runs of hidden systems:
M, path 1 (11 x 18):
[[ 12 -12  -1  -1  -2  -3   6 -15  -3  17  -3  -6 -12 -21  -8   9   3   7]
 [  4 -14   8   9  -6  -1  13  11  -1  -5  -2  -4  -5  -7  19  -3  -6 -17]
 [ -5   0  -5 -13 -22   0  -3   1   3  11  -6   6  -3 -17  -4  -5  11  -3]
 [ -2   2  12  10  -7  -1  -2  -5 -15   0  13   5  -4 -18   6  -2 -13   0]
 [-12  -1   8  -4  -4 -10   7   3   4  11  -9   5   8  -3   2 -22  -7   3]
 [  7   7  -1   3  -3  -8   2  -4  -2   5  -5 -14  -7 -14  -3  -3 -11  18]
 [  8   2  -3   4   2  -2   5  10   4 -10 -17  -3  10  -5  12  -3 -16  -4]
 [  8   0 -18  -5  -3   2 -14  -7  12  -1  -8   1   9 -13   1   0  -1  -1]
 [  0  -6  -6  13   3   9  -4 -10   0   3  11  -2  17  -7  11   9  -5  -5]
 [  2  -5   1  -1   5   7   5  -6   1  22   0  -1  16   6   9  -5  15  -5]
 [  3 -10   1   4   6   5   1  -1 -17  18  -1 -16 -11   1   2   5  11   0]]
X, path 2 (11 x 18):
[[  0  -1  -3 -19 -23   2 -22   3  19  17   6   4 -16 -17  -2  -9  22   7]
 [-19  31  -4   7  -6   1  -1   9 -19  -4   7  -1 -16 -10  12  13 -16   1]
 [ 13  13   4 -11   6 -13  -2  -5   2   9 -11  13   4  -6  14 -37  -7  -8]
 [ 10   4 -20   9   2 -15   7 -16   0   3   6 -29 -20  -5  -6  -3  -3  16]
 [  3   2 -12   3  13  -3  16   3   8 -13 -28   3  16   0   7  13 -21  -8]
 [ 15 -21 -19   0  -8   7 -17 -11   9  -6   2  -7  19  -8  -9  -8  13  -8]
 [-29   0 -10  16  -1  11   4  -5 -13  -2  12  -8  20  12 -10  17  -2   3]
 [  7  -4  23   1   8  13   7   2   1  15   6  13  30  14  14  -7  10  -6]
 [  3 -11   9   0   4   7   2   8  -8  19  13 -22 -20  20  -3   2  27   6]
 [-10  -5  18  -8  15   4  12  12  -8  10 -15  18 -21   2   3  29  -3  -5]
 [  7 -24  14  -9  -7  -4 -18   5   8  -7   6  18 -27 -17   3  -9   0 -15]]
F, path 3 (11 x 18):
[[  5 -19 -15  10   3 -15 -19 -18  29  17   5 -23   3 -20   8 -32 -11  23]
 [-11   9 -14  24   0   4  10   9 -18  24   4 -42 -16  -2  34   3   1  -2]
 [ 30   5  -7 -13   3   3  13  -1   1  28 -37  -8  21 -12  19 -12  12 -10]
 [ 12 -28  -1   6   7  -7  -7 -25 -30  14   6  -5 -16 -18  -2 -19   8 -23]
 [-25 -28  11  13  11  -2  31  -4  -1  25 -17   5   5  -5  11  14 -12 -10]
 [ 21 -30  13  -1 -18 -12  12   7  32  -1  -2   0 -16 -24  15  -8  -3  -3]
 [-16   1   3  -3 -24  -1   0  20 -20   0  -9   1 -35 -27   7  12  -4 -13]
 [  4  18  10 -13  -7  -7   4  -5   2   1 -24  28  10 -35  -3   7 -27   9]
 [ -7   1   4   9 -10 -22 -15  -8  -7 -17  10  -5 -10 -21 -16 -27 -30  22]
 [-21  19 -10  12   2  -4   7   7  -1   9  -9 -27  -4  -1  -4  13 -21  38]
 [ 40  14 -11   5   2   6 -12   3   7  -6  -8 -34  19  -6   9  -7  -6  24]]
D, path 4 (11 x 18):
[[-18  11  22  12   9  -8  22  19 -18   1   3  -4  -7  23  17 -18 -12  -3]
 [ 24   8  10 -15  11 -18  -5 -20  -9   6  -8  13  -5 -11 -17 -31  -7   9]
 [ -1  -5  -1  16   8  -8 -14  -2  -5 -27   9 -15 -16  -9 -15  13 -30  24]
 [ -3   7 -11  -9 -15  -4   6  15  34 -17 -24   7  20 -12  -1   8 -19  12]
 [  0  18 -33   1 -22  17 -23   2   6  -6  12 -16  24  -3   5   0  16  -3]
 [-32   6   3  13   4  19  12   5 -12  15   7  -1  40  26   9   2   7  -5]
 [ 27  -9  22  -5  21  10   6 -29  -6  25  13  17  26   9  -1  -3  18  -2]
 [ 14 -44   9  10  36   6  -4  -9   0   4   8  -8 -20  14  -9  23   3   3]
 [ 12 -22  -3 -18   8  -2  15  12  21  -7 -29  15 -33  -6  -1  38   2 -15]
 [ -7  -3 -27 -11 -28  -3 -10  13   7 -12   1   3 -41 -17  17   3  15 -40]
 [-52  19  -3  -2 -34 -12  17  15 -19  19   5   0 -25  -2  12 -23  10 -18]]
G, path 5 (11 x 18):
[[  4 -26 -11   9  13  -3  19 -16   8   6 -21  -4   8 -16  -4  26 -13   0]
 [ 19 -19 -14  -2 -22  12   6  13  23  -6  -2 -16   6  -3  12  12  21 -15]
 [-18   6 -14  -7 -31  13 -16   5 -16  11  12  -3 -10 -13  -2   6  27 -12]
 [-15  12  24   8  -7   7   2  -2 -27  14  14  16  15  -9  21 -12  -6 -16]
 [ -6 -26  31  11  17 -12  -3   2  -4  16   1  -6  -5   1   7 -33 -15  12]
 [  1 -18  13   6  10 -12  26   8   5   4 -23 -12 -22  -8  -9  22 -18  21]
 [ 31  -4  -9  -9 -14   3   6  25  11 -31 -26  -9  -9 -10   4  19  -3 -11]
 [ -8   7 -35  -7 -30   3 -33   2   3 -26   4   2  -4 -25  -7   0   0 -13]
 [-20  27 -10  10 -26  -4   2 -24   1   7  26  14  28 -21  15 -16 -11  -3]
 [ -1   9  10  15   5 -12   9 -11   0  30  17 -24  15  12  16 -45  -1  22]
 [ -4  -2  -1   8  35  -7  24  -1 -22  28 -28 -35  -9  22  -9   2  -3  23]]
G, path 6 (11 x 18):
[[ 18   9   7   3 -15 -18  23 -30   3 -15  20  12   9 -13 -20  -6  -9   9]
 [  4  11  -3  12 -12  -2   3  11   7 -19  19 -30  12  24  -7 -16   1  21]
 [ -8  24 -11 -14   1  -1   2  -4 -19   8 -20  -6  14  10 -30  -4   6  18]
 [ 20   5  -4   5  26  17 -11  -8  -8  -5  -7   0  37   9   1  11  -6   1]
 [-15 -25 -18  -7  14  11 -16  -3  25  14  -7   2  19  16  -8   4  16   0]
 [  2  -1   3  -9   0  18   7 -11   9  30  11  14   1  -2   4  34  26  -2]
 [ -2  -3  19  -4   1  18  -8  24   0  11  15   8 -11  20  26   2  22 -20]
 [-21  -9  25 -11   8  -4 -10   5 -16  12   4  25 -36  -3  -5  -3   0  -7]
 [  5 -10  37   7   8 -12  15   6   2 -16   7  23 -21  -7  12   7 -30  -2]
 [  6 -10   9  -5 -15 -24   3  19  25 -32  -2  -2 -34  -5  -9 -15 -17  10]
 [  4  32 -14  -3 -25 -16   7   0   2 -32   0  -4 -19 -20 -16   8 -21  16]]
M, path 7 (11 x 18):
[[ 37 -15   6 -21 -11   3  -2 -13 -13  19 -16   4  -8 -30  -8  -2  21 -12]
 [-12 -39  11  18  -9   6 -11   8 -15  -4   5  -6 -12 -25  14  -1 -11 -20]
 [-13 -12  22 -12 -26  -1  16   2  14  25  -6  23   6 -27   0   2   6   1]
 [  5   9  21   6 -15 -10  -3   3  -6  13  19  -5 -26 -22  21 -21  -8   8]
 [-29  16   4  -1 -14  -9   8  18 -12  11 -26  -1   1 -14   7 -15 -19   6]
 [ 18  17   3  -8   6 -18  -2 -15  -3  -1 -18   9  -6 -27  -5 -13 -27  15]
 [ -3  -6 -20  16   3 -15  -5  -1  18 -16 -13 -14  12 -14  12 -17 -33   4]
 [ 14  10 -25   1 -10   3   5 -16  22   3 -10  -7  36 -18   6   9  -4   7]
 [ 27   3 -15  14   6  14 -13 -13  -7   5  12 -15  29  -3  24  -7   6 -14]
 [ -5 -19 -11   5  11  22  -8  -8 -17  28 -11 -14  29   4   2   3  22 -12]
 [ 22 -34  16   2  23  13   8 -12 -18  27  -5  -6  -6  -1  -1  18  18  -7]]
F, path 8 (11 x 18):
[[ -8  10 -14   0  -1  28 -42  11 -13   6  -2  -4  17 -11  13  12   4   0]
 [ -9  14  -7   2   2   8 -18 -18   6  22  15  13  34  -5  19 -22   4  -4]
 [-14   5   5   5   6 -13  12 -11  -1  29  22  -5  -6  21  16 -38  13  -4]
 [ 10  -1  11  -8  25 -11  31   6   2  24 -14  -8 -26  27  13  -4  12  -5]
 [ 29 -29   1  -8  25  -4   2   7  -2 -14 -25   5 -26   3   2  11  -1 -25]
 [-15 -31 -16   3   1   3 -10  -1   3 -22 -13  20  -9 -22  -2  29 -14 -31]
 [-22   1  -9   6 -35  -4  10  -6  27 -17  13  24  14 -31   9  13 -17 -11]
 [-16  33   8  -6 -51 -18  17   4   3  -6  19   5  -6 -16  -6 -23  -3  12]
 [  7  45  21 -15  -7 -17  17   3 -25   7  -7  -6 -16   2 -27 -11  -6  40]
 [ 28   3  14   0  35  -6 -15   1 -21 -14 -19 -21   1  14 -32  -2 -23  45]
 [  0 -29 -25  21  32  19 -40   4   2 -14  -6 -39  13  10 -12  22 -14  24]]
A, path 9 (11 x 18):
[[-38  25  14  14 -17  10  16  15 -35  21   6 -10  19   3  14  -5  -4   3]
 [ 12  -3  15  -6  11  -5   3   0 -33  40 -18 -11  -9  -4  15 -37  13 -12]
 [  1 -30  11  18  38   0  -9 -10 -30  12  -8 -18 -25  -6  -8  16 -17  13]
 [  1 -33   7   3  12   4  12   5  18   2 -36  15   7 -26  14  32 -25 -10]
 [ -3 -20 -15  12 -34  11 -17  10  18 -15  15  -4  -9 -37  27  17  -3 -22]
 [-50  30  -6   0 -38   4   5  24 -15  -2  12   7  -9  -3   9   4   4 -15]
 [ -4  31  17 -13  -6 -21   6  -1 -35  15   2  12 -20   1   9 -53   3 -17]
 [ -1  -8  12  12  35 -32   1 -16 -25   7  -5 -20 -31   7 -18 -33 -28  26]
 [ 24 -16   3   3  26 -15  20  -5  11  -1 -48 -11   7 -24  -9  18 -39  28]
 [ 26 -21 -32  14 -16  17 -21   9  24 -31 -18 -22  30 -37  14  24 -18  -2]
 [-42  21 -38   4 -44  30 -23  11   0  -2  10  -1  39 -16   8  23  13 -10]]
X, path 10 (11 x 18):
[[ -2   6  -3 -17  13  -6   6   0   5  20 -26   7   4   8  -4 -11   5   2]
 [ 21 -10  -4   9  10   4  -9 -10  -1  -2  10 -11 -13 -14   4  19  -5   3]
 [-26 -13 -11   2   6  -3  -1  10   9  -9 -13   4   1   9   2  -2  -9 -14]
 [ -2  -4  -2  -2 -17   5   0 -15  10   8  16  11  12 -14   0   5  10  -3]
 [ -9  11   5   9 -10   4   7  12 -17  -6  12 -11   2  12   8  -5   3  -8]
 [  6   8  13 -13   4  -4  12  -3  -9  19 -10   7   1   6  -7 -11   9   3]
 [ 19  -9   9   5  12  -3   0   1  -8  -5   1 -11 -22  -2  -2   8  -7   7]
 [-11 -15  -5  -7   7  -8  -2   9  15  -8 -20   8  -8  -3  -6   4 -13  -1]
 [ -3  -6  -9   0 -19   2 -12  -6  16  -9  11   8   4 -21  -3   6  -3   1]
 [-18  17  -7   5 -18   2  -3   8  -5  -9  10  -2  16   3   6 -11  -3  -3]
 [  9  23   6  -4  -2   0   7  -7  -9  18   4  -3  17   6   1 -16   9   8]]
A, path 11 (11 x 18):
[[ 12  -7  -3   4   0   5   8 -22 -12  -7   3  12   9 -19  -8  27  -5 -10]
 [-16 -25   2  12 -14   5   5   4   8 -10  10   3  19   1   7  -7  -1 -17]
 [-14   1   7  -6 -29   1   9   2  -4  17  13  -2 -11 -10  -8   2  19   3]
 [  4   5  30  -1  -1  -1   7  18 -25  -5   2   2 -10  10   2 -11   0  -6]
 [ -4 -18   7  -9  12 -13 -13   5   1   4 -14   1 -24  -2 -13 -18  -5   7]
 [  8   4   9   2   8  -5  -5   0   9 -10  -6   7  -9 -19  -4  17 -27  20]
 [  2   3 -13   3 -10  -1  -7  17  27 -16 -13  -3  13  -9  19  -4 -17  -1]
 [ -9  27 -29  -3 -20   4 -14   0   0   2   6 -13   2  -9   3   0   7   3]
 [ -8  33  -5   0   7   3   3  -6 -24   8   3   2  20  14   6 -14   0  -7]
 [  5  -7  -5   3  22  -8   1 -24 -12  26  -1 -11   9  10   0 -25   7   1]
 [ 11 -21   5  15  23   5  17 -18  -7  15  -2 -15   5   2  -7  26  -2  12]]
D, path 12 (11 x 18):
[[-29  -6  -6  10   3  -8  -1  -4  -4  11  -7  -3   8  -8   1 -12 -17   7]
 [ 16  15   6   4  -7   0  13 -13   1  10   5  -3  11 -16   4   7  -6  15]
 [ 12 -15  -7  13   9   0  -2   4   7  -7  -1 -22  11   8   7  -9  -7   4]
 [  0   0 -10  -6   7   8   4   1  -8   3 -22  -2  14   0 -13  18   2   0]
 [  7 -11  -1   6  -4  12  -3  -4  -1 -10   9   8  12 -10   9  13  -1 -19]
 [-18 -22  -3   1  -6   4   1   0   6  21  -1  -4   1  -2   1   1  13  -6]
 [ 10   4  13  -1  -3   6  16   6 -10  16   2  -4 -12   3  10  10  14  -5]
 [  9 -12   8  -1  11  -7   0   7  -7   2  -6  -1 -16   5  10 -19   0 -15]
 [ -6   0   2  -6   3  -9  -3  -2 -17   4 -12   4 -25 -13 -13   1  -8   3]
 [  1   7   6   4 -13 -12   3   5   5 -13   2   4 -13 -20   8  -2 -22   3]
 [ -8   9 -13  -2 -17  -9  -8   7  11   0  -6 -15   1 -10   1 -21  -6  14]]

runs to name:
path 13 (2 x 18):
[[ 41   5 -16  -3   6   4  -9 -31  10  12   4  -3  12 -25   7   9   4   6]
 [-19  -8 -16  25   6  17   4   6   4 -10  11 -18  31  22  10  20  -2  -4]]
 => A
path 14 (2 x 18):
[[ -2  13   4   0 -16  -8   3 -13 -10  -5  36   0 -13  11 -14 -18  16   2]
 [ -7  14  18  -7  14   1  24  11 -12   7 -10   1   2  31 -12   8   4  12]]
 => F
path 15 (2 x 18):
[[ -4   9 -15   8   5 -13   1  -4   2  -2  11 -23 -29   5  -5   2  -6  17]
 [ -1  14  -6  -2  -2  -3  22  11   0 -19 -16   5   8  11   1  10  -9 -12]]
 => M
path 16 (2 x 18):
[[ -2 -29  -3  16  17 -11  14 -17   2  11 -16 -16  18  -5  -7  -9 -17  10]
 [ 18 -23 -11   4  -4   7  20   3  14   8 -16 -26   8  -3  -4  22  12   6]]
 => G
path 17 (2 x 18):
[[  5 -23  27   6   8   8  -9  17 -10   6   2  -2 -12  -2  15  -2  -2  -4]
 [-17 -13  10 -13  -7   3  -1  17  11  20 -15   8 -15 -11   1   7   5   5]]
 => M
path 18 (2 x 18):
[[ -6  32 -12  -3  -3  -8  12  27   2  10 -35 -23 -20 -10  17   7 -17  18]
 [ 43  19 -18  -6   6  -6 -18 -14 -11 -11 -21 -12   3 -30  -1 -10 -16   9]]
 => F
path 19 (2 x 18):
[[-19 -27  11  -1  50   0 -20 -11  -3  16  -9  24   2  20  -8  -6 -10  -3]
 [ 15  -3   5  -7  15   0   3 -24  13   7   8  25 -28 -22  -5  45  -6   6]]
 => D
path 20 (2 x 18):
[[ -6 -15 -11   3  -2   8 -16  11 -17 -10  -9 -13  -8  -3  -4   5   0 -11]
 [ -6   0 -11   0  -1  11  -1 -12  10  11  -1  11  19 -15   6  20  -2  -2]]
 => F
path 21 (2 x 18):
[[ 10   8  28  -4  -1   7  -2   2 -13  -6  20  13  -3   6  -3   1   4   0]
 [-16  -3  19  -1   7  -4  -9  15   2 -11   3   9  -9  13  -9  -9 -12  11]]
 => G
path 22 (2 x 18):
[[ -5   8  -9  12   4 -12   6 -11 -22 -20  -4   4  -4 -14   1   1 -28 -13]
 [ -1  -7 -11  -4  -5 -18   9 -18  17  -6  -8  10  20  -5 -11 -24  -8  -4]]
 => M
path 23 (2 x 18):
[[ 21   3 -28  -6 -10  -9   3 -12  24 -13  -8  -1   7 -15   2  -2  -2  -6]
 [ -5  15 -34   7 -17   1  -6 -11   6  -3  20 -19   5   0   6  -1  12  -3]]
 => G
path 24 (2 x 18):
[[ 28 -24   4  -1   0  -1  11 -10   1  -9 -15   8  11 -20  -4   9  -5 -13]
 [ -4 -30 -15   4 -16   7 -10   7   1  -2  -6 -19  -8 -16  -4  13   7  -7]]
 => D
path 25 (2 x 18):
[[  1 -10  11   5  -9 -10  15 -11 -16   9  14  -1 -10  -4   4 -19   8 -15]
 [-14  -8   8  -1 -20  -8  14   6 -17   7  -7 -10  -8  -8 -14 -13   4   4]]
 => M
path 26 (2 x 18):
[[-27 -12 -11  -3  -8 -10  -6  12   3  11 -22 -16 -16 -12 -12  -6  -6  15]
 [ 19   9  12   1  -4  -5  19  -2   5 -13  -7  12  -4 -21   6  19 -22   3]]
 => M
path 27 (2 x 18):
[[ 20 -21   4   2 -13   9  19   1 -21  13 -12 -23   0 -10  -9  13  21  -4]
 [ 12 -31  19   0  -5  16   1  -3 -18  13  -8   3  13 -21  -6  14   8  -7]]
 => F
path 28 (2 x 18):
[[-14  -2 -10  -4  -4   9  -3  27  11  -9 -24  -2  18   8  10   1  -2 -11]
 [  9  -3  -8 -11  -5   3 -20 -16  -1  14  -1   9  -1 -26  -6   1   8   0]]
 => G
path 29 (2 x 18):
[[ 28 -37 -13  -5   5   5 -12 -13  41   5   7 -10  -7  -5 -11  20  18  15]
 [ -1 -11   0  19 -17  27   7  23  10  -4  23 -12   3   6  36  35  16 -20]]
 => M
path 30 (2 x 18):
[[-11  -7  12  -5 -14   0  27  -5  14  15   1   2  32  14 -24  -2  13  20]
 [ 24   6  16  -5   3  23  -7  12  -9  12   6 -17   8  12  -5  15  21  22]]
 => G
path 31 (2 x 18):
[[ 11 -22 -14   7  -5  22  11  16  27   6 -23 -19  20 -13  22  41   2  -1]
 [ -5   0 -23  -2 -26  32 -19  15  -8  -6   9   1   6  -8  18  28  27 -36]]
 => A
path 32 (2 x 18):
[[-14  32 -28  -4   4 -10 -19 -20 -15 -18  15   9  15  20 -17 -27   0 -11]
 [ -9   1  -7  13  21  -5   8 -29 -15  -9   8  -7  32  24 -35  -2 -11  19]]
 => M
path 33 (2 x 18):
[[  0 -19 -33 -12 -14  -7   5  14  20 -31 -38 -11   3   0 -27   6   1  -7]
 [ -1  -1 -17   1 -19  16 -21 -16  -7 -25   7  16  39 -25 -26  23  -6   0]]
 => X
path 34 (2 x 18):
[[ 12   5  -9  -1 -15  -5 -10   9  22 -34  -2  14  11 -16  20 -13 -19 -19]
 [-34  26 -27  -7 -28 -13  -3 -10  -9   0   9   4 -14 -11 -14  -7   3  -4]]
 => F
path 35 (2 x 18):
[[ 31  17  11 -20   7  -6  12   0  27  -1 -14  25 -11 -12   6  20  -9   9]
 [ 13  -3 -27  -5  -5  -6 -31  10   6 -36   0 -11 -26  -4  -4  -8  -3 -12]]
 => X
